Some points, each followed by its number:
[-0.2  1.7 -0.2 -1.2 -0.6  0.9 -0.4 -0.8 -1.4  0.7 -0.9 -1.8 -0.8 -1.3
  1.6  1.6  1.1  1.4  0.5  0.1 -0.2  0.1 -0.8  0.4  0.2 -1.1 -0.2 -0.7
  1.3  1.  -1.1  1.1 -1.  -1.5 -1.2 -0.6  1.4 -1.5  0.3  0.4 -0.5 -1.4
  1.3 -0.1  0.9  1.5  0.5  1.6] 0
[ 0.4  1.7  0.3 -0.5 -1.   1.6  0.  -0.8 -1.2  0.3 -1.1 -1.7 -0.4 -0.9
  1.5  1.7  0.3  1.2 -0.1 -0.3  0.7  0.6 -1.5 -0.7 -0.1 -1.  -0.3 -1.1
  1.3  1.6 -1.5  1.  -0.5 -0.7 -1.5 -0.9  1.1 -0.7  0.9  0.7 -1.3 -1.5
  1.3  0.1  0.4  1.5  0.2  1.2] 1
[ 0.3  1.7  0.6 -1.  -1.2  1.5  0.5 -0.5 -1.6  0.8 -0.6 -1.6  0.1 -1.2
  1.4  1.7  0.   0.4  0.7 -0.4  1.   0.  -1.2 -0.4 -1.3 -0.2 -0.3 -0.9
  0.   2.  -1.1  1.3 -1.  -1.2 -1.5 -0.7  1.2 -0.8  0.9  0.7 -1.1 -1.5
  1.1  0.3  0.2  1.2  0.7  0.7] 2
[-1.   1.6  0.   0.3 -0.6 -0.1  0.  -0.8 -0.9  1.1  1.1 -1.6  0.  -0.2
  0.3  1.5 -0.7  0.4  0.8 -0.6  0.4  0.  -0.9  1.1 -1.6  0.3  0.6 -1.2
 -1.1  2.1 -0.3  1.2 -1.5 -1.6 -1.3 -0.6  1.5 -1.1  1.4  1.  -0.4 -1.4
  1.5  1.   0.5  0.8  0.1 -1.2] 3
[-1.1  1.6 -0.2  0.3 -0.8 -0.2  0.3 -0.3 -0.6  1.1  1.2 -1.7  0.3 -0.6
 -0.1  1.4 -1.   0.8  0.8 -1.4  0.8 -0.1 -0.5  1.2 -1.6  1.   0.5 -1.3
 -1.1  2.1 -0.6  1.5 -0.3 -1.5 -0.9 -0.9  0.9 -0.7  1.5  1.1 -0.8 -1.5
  1.3  0.8  0.1  0.4 -0.1 -1.2] 4
[-1.2  1.3 -0.6  0.1 -0.1  0.8  0.3 -0.4 -0.6  1.   0.8 -1.4  0.9 -0.9
 -1.1  1.6 -1.   0.7  0.3 -1.   1.1 -0.9 -0.3  1.5 -1.7  0.5  1.6 -0.7
 -1.3  2.1  0.2  1.2 -0.1 -1.6  0.  -1.5  0.1 -1.3  1.4  0.9 -0.5 -1.3
  0.9  1.4  0.5  0.2 -0.5 -1.3] 5
[-1.6  1.5  0.1 -0.5 -0.8 -0.5 -1.1  0.1 -1.6  0.4  1.7 -0.2  1.3 -0.2
 -0.4  1.1 -1.6  0.7 -0.1 -1.3  0.8  0.1  0.7 -1.3  0.3  1.7  0.7 -1.
 -0.2  2.1  1.  -0.3 -1.  -1.4 -0.9  0.4 -0.5 -1.1  0.6  1.7 -0.8 -1.4
  0.2  1.7  1.   1.1 -0.1 -1.4] 6
[-1.6  1.5  0.3 -1.1 -0.7 -0.9 -0.7 -0.1 -1.7 -0.3  1.7  0.6  0.7  0.2
  0.   1.3 -1.3  0.8 -0.6 -1.1  0.8  0.3  0.3 -0.8  1.   1.7  1.4 -1.
  0.   2.1  0.7 -1.3 -0.4 -1.5 -0.6  0.5 -0.7 -1.4  0.3  1.7 -0.4 -1.3
  0.3  1.5  0.8  1.1 -0.6 -1.4] 7
[-1.6  1.1 -0.3  0.3  0.  -0.9 -0.1  0.5 -0.2  0.1  1.4  1.6  0.4  0.1
  0.3 -0.8 -1.7  1.  -0.9 -0.7  0.8  0.7  0.9 -1.   0.9  2.   1.3 -1.2
 -0.3  2.1  1.4 -1.7 -0.4 -1.5 -1.1  1.1 -1.2 -1.4 -0.1  1.7 -1.1 -1.2
  0.4 -0.1  0.7  0.1 -0.2 -1.4] 8
[-1.5  1.  -1.   0.4 -0.3 -0.3  0.2  0.6 -0.2 -0.9  1.3  1.6 -0.3  0.5
  0.6  0.5 -1.7  1.  -0.4  0.2  0.8  0.   0.9 -0.8  0.9  2.   1.2 -0.1
 -0.1  2.   1.4 -1.8 -1.1 -1.4 -1.3  1.3 -1.4 -1.1 -0.7  1.8 -0.5 -0.9
  0.5 -0.7 -0.2  0.5 -1.4 -1.3] 9
[-1.3  0.6 -0.7 -0.1  1.1 -1.2  0.3  0.5  0.8 -1.3  1.3  1.4 -1.5  0.7
  0.9 -0.2 -1.7  1.  -0.7 -0.3  0.6  1.   0.4 -0.2  0.9  2.   1.2 -1.1
 -0.2  2.1  1.5 -1.8 -0.6 -0.5 -1.2  1.4 -1.6 -1.1 -0.1  1.8 -0.6 -0.5
  0.1 -1.3  0.   0.1 -0.6 -1.2] 10
[ 0.4  0.8 -0.3 -0.2 -0.9  0.1 -1.1 -0.3 -1.3 -0.5  0.8  1.5 -1.1 -1.4
  1.  -0.5 -1.7  0.  -0.9  0.3  0.1  0.7 -0.6 -0.4  0.9  2.1  1.4  0.
  0.6  2.1  0.9 -1.4  0.5  1.3 -1.3  1.3 -1.5 -1.4 -0.7  1.2 -0.8 -0.8
  1.5 -1.5 -1.1  0.4 -0.1  1.7] 11
[ 0.7  0.5 -1.1  0.  -1.2  0.2 -0.4 -1.1 -0.2 -0.8  0.3  1.6 -1.  -1.2
  0.8 -0.5 -1.6  0.5 -0.2  0.2  0.7  0.7 -0.6 -0.8  1.2  2.1  1.5  0.2
 -0.1  1.8  1.1 -1.3  0.3  1.4 -1.5  1.4 -1.3 -1.4 -0.6  1.  -1.2 -0.5
  1.6 -1.6 -0.5  0.4 -1.2  1.7] 12
[ 1.2  0.7 -1.3  1.6 -1.2 -0.5  0.3 -0.9 -0.5  0.1  1.1  1.8 -0.7 -1.2
  1.3 -0.2 -1.5 -1.1  1.5 -1.3  1.2 -0.5 -0.8  0.   1.1  2.1  0.5 -0.3
 -1.   1.1  1.1 -1.3  0.2  1.2 -1.5  0.1 -1.2 -0.3 -1.   0.  -1.1 -0.1
  0.4 -1.6 -0.1  0.8  0.3  1.7] 13
[ 1.3  1.2 -1.5  1.6 -0.8  0.4  0.8 -0.4 -0.3  0.3  1.4  1.8 -1.2 -1.3
  1.5 -0.5 -1.7 -0.8  1.4 -1.   0.9 -0.7 -0.7  0.6  0.8  2.1  0.2 -1.
 -1.3  0.5  1.  -1.3 -0.2  0.9 -1.4  0.7 -0.8 -0.4 -1.  -0.5 -1.3  0.5
  1.  -1.6 -0.1  0.3 -0.3  1. ] 14
[ 1.4 -0.8 -1.4  1.6 -0.9  1.1  0.3 -0.4  1.1  0.5  0.9  1.6 -0.2 -1.
  0.6 -1.1 -0.7 -1.3  0.6 -1.7  1.1 -0.7 -0.3 -1.4  1.7  2.   0.4  0.1
 -0.7 -0.1  1.  -1.7  0.1  1.3 -1.   1.1  0.1 -0.3 -0.1 -1.7 -0.7 -0.1
  1.3 -1.6 -1.1  0.   0.2  0.7] 15
[ 0.4 -0.6 -1.4  1.8 -1.1 -0.9  0.2 -0.5  1.4  1.3  1.5  1.8  0.  -0.9
  0.3 -1.2 -1.  -1.6  0.9 -1.4  0.5 -0.7 -0.6  0.1  1.   2.   0.5  0.8
 -1.2  1.2  1.3 -1.4 -0.3 -0.1 -0.7  1.1  0.9  0.6 -0.5 -1.8 -0.1  0.2
  1.1 -1.6 -1.  -0.1  0.1 -0.3] 16
[ 0.5 -0.6 -1.   1.8 -1.2 -0.5 -0.3 -0.1  1.3  1.3  1.6  1.7  0.  -1.2
  0.3 -1.3  0.3 -1.7  0.9 -1.3  0.2 -1.  -0.7 -0.5  0.5  2.   0.1  1.
 -1.   1.2  1.  -1.  -0.4 -0.4 -1.3  1.2  0.9  0.3  1.  -1.7 -0.1  0.2
  1.1 -1.6 -1.1 -0.9  0.5  0. ] 17
Which five points above are nearest to each new point, looking only along the 4 directions in which the numbered points spread most? Their numbers follow each, nearest first.
[-0.9 -0.5 -0.7  0.3 -0.8  1.6  1.2  0.7 -1.1  0.4 -1.5 -1.8  1.   0.7
 -1.   1.  -1.6  0.1  0.6 -0.5  1.  -1.5  1.6  0.4  0.7 -1.4  0.6  0.8
  0.2 -0.8 -0.3 -0.2  0.   1.9  1.4 -1.2  1.5 -1.3 -0.7 -0.4 -0.7 -1.1
 -1.3  1.9  0.2 -0.3 -0.3  2.2] 2 3 4 1 0
[ 0.   0.7 -0.9  1.1 -0.6  1.8  1.3  0.8 -1.3  1.  -1.5 -1.8 -0.5  0.3
 -1.   0.6 -1.5  1.1  1.2  0.3  0.2 -1.4  0.6  0.9 -0.6 -1.1 -0.4  1.3
  1.7 -0.2 -0.3  0.3 -0.5  1.9 -0.5 -1.4  0.  -1.  -1.8  0.2 -0.9 -1.3
  0.6  1.1 -0.8 -0.2  0.1  2.2] 2 1 0 3 4
[ 1.  -1.   0.2 -0.6  2.2 -1.5 -0.3 -0.1  1.2 -0.8 -0.2  1.3 -0.1  1.1
  0.5 -1.4  1.6  0.7 -0.9  1.6 -1.2  1.7  0.4 -0.4 -0.8  0.  -0.6 -1.2
  1.2 -1.2 -0.5  1.   0.8 -1.5  0.8  0.3 -1.5  1.4  0.2 -1.1  0.5  2.2
 -1.3 -1.2 -1.4  0.1  0.4 -1.4] 17 15 9 8 16
[-1.2  0.3 -0.6 -0.6 -1.1  1.5 -0.2  0.9 -1.4  0.3 -1.3 -1.8  0.5  1.3
 -0.6  1.5 -0.9 -0.8  0.8 -0.1  0.6 -1.5  1.5 -0.1  0.6 -1.4  0.8  1.
  0.5 -0.8 -0.6  0.1  0.1  1.8  1.5 -1.3  1.4 -1.6 -0.4 -0.2 -0.9 -1.1
 -1.   2.   0.5  0.  -0.5  2.1] 2 1 0 3 4
[-0.9  0.6 -0.7  0.6 -0.9  1.8  1.3  0.2 -1.2  0.9 -1.3 -1.8 -0.2  0.5
 -0.6  0.8 -1.7 -0.1  1.3 -0.3  1.  -1.3  1.4  0.7 -0.1 -1.3 -0.7  0.8
  1.3 -0.8  0.1  0.3  0.   1.9 -0.2 -1.1  1.4 -1.4 -1.3 -0.2 -0.7 -1.3
  0.4  1.8 -0.8 -0.6  0.2  2.2] 2 1 0 3 4
[ 0.8 -1.  -1.3  1.6 -1.1  0.   0.2 -0.4  1.   1.5  1.8  1.5  0.6 -1.3
  0.6 -0.8  1.3 -1.5  0.7 -1.5 -0.2 -1.2 -0.9 -0.4  0.   2.  -0.8  1.
 -1.1  0.5  0.5 -0.2 -0.9 -0.4 -1.1  0.9  1.   0.5  1.3 -1.8  0.4 -0.1
  1.3 -1.5 -0.3 -1.2  0.1 -0.1] 17 16 15 14 13
[ 0.8 -0.7  0.1 -1.4  2.4 -0.6  0.6  0.3  1.3 -1.3 -1.6  1.4 -0.9  1.9
  1.1 -0.5  0.1  0.4  0.3  1.5 -0.5  1.5  0.2 -0.4 -1.4 -0.1 -1.4 -1.1
  1.  -1.2  0.2  1.   1.1 -1.3  0.8  0.7 -1.6  1.  -0.7  0.4 -0.2  2.1
 -1.3 -1.6 -1.1  0.  -0.4 -0.5] 11 12 9 10 8
[-0.1 -1.7  2.  -0.2 -0.3 -1.7 -0.7  0.5  0.1 -1.2  0.1 -1.2  0.2 -0.9
  0.7 -0.5  1.3  1.2 -1.8  1.  -0.6  0.3  1.3 -0.5  0.4 -1.   1.  -0.4
  0.  -0.6 -0.9 -0.2  0.7 -1.5  1.7 -1.6 -1.2  0.9  0.5 -0.7  1.4  2.1
 -0.9  0.6  1.5  1.4  0.5 -1.1] 6 7 3 8 2
[ 0.8 -0.3 -0.7 -0.4  2.4  0.7  1.   0.9  1.3 -1.5 -1.1  1.7 -0.8  2.
 -0.7 -1.   0.1  0.1  0.8  1.6 -0.6  1.4  0.7  0.4 -1.6 -1.1 -1.3 -0.4
  0.3 -1.2 -0.1  0.6  0.2 -1.5  0.5 -0.2 -1.7  1.1 -0.9  1.3  0.2  1.6
 -0.8 -1.5 -0.7 -1.2  0.5 -0.9] 9 11 8 10 12
[-0.5 -0.8  2.  -1.3 -1.2 -1.7 -0.4  0.6  0.3 -1.  -0.4 -1.3 -0.3 -0.6
  0.3 -0.6  1.   0.7 -1.3  0.9 -0.1  0.3  0.7  0.2  1.3 -1.2  1.1 -0.3
 -1.  -1.2 -0.7 -0.1  1.  -0.3  1.4 -1.8 -1.3  1.3  0.5 -0.1  1.5  2.1
 -1.1  1.3  1.5  1.5  0.  -0.6] 6 7 3 2 4
[ 0.  -1.   1.9 -0.1 -1.2 -1.7 -1.  -0.1  0.2 -0.4 -0.3 -0.6  0.4 -1.2
  0.8 -0.3  1.3  0.9 -1.7  0.9 -0.3  0.7  1.2 -0.5  0.2 -1.   1.3 -0.7
 -0.6 -0.7 -1.2 -0.7  1.  -1.   1.7 -1.8 -1.2  0.6  0.6  0.2  1.5  2.2
 -1.6  0.8  1.2  1.5  0.2 -0.6] 6 7 3 2 8
[-0.4  0.8 -0.8  1.  -0.9  1.8  1.4  0.8 -1.8  1.1 -1.3 -1.8 -0.1  0.8
 -1.1  0.5 -1.4 -0.3  1.4 -0.3  0.2 -0.9  1.2  0.6 -0.5 -1.4 -0.7  1.2
  1.6 -0.2  0.1  0.6  0.2  1.9 -0.5 -1.2  0.8 -1.1 -1.4  0.  -1.2 -1.2
  0.   1.3 -0.8  0.2 -0.3  2.2] 2 1 0 3 4
[ 0.9 -1.1 -0.1 -0.9  2.1 -1.5 -0.9  0.2  1.3 -1.  -0.5  1.8  0.9  0.5
  0.6 -1.5  1.7  0.7 -1.4  1.1 -0.9  1.4  0.5 -0.1 -0.5 -0.6  0.5 -0.3
  0.2 -1.3 -0.6  0.6  1.2 -1.6  1.3 -0.5 -1.1  1.2  0.1 -1.1  0.5  2.2
 -1.6 -1.1  0.  -0.3  0.2 -1.3] 17 8 9 16 15
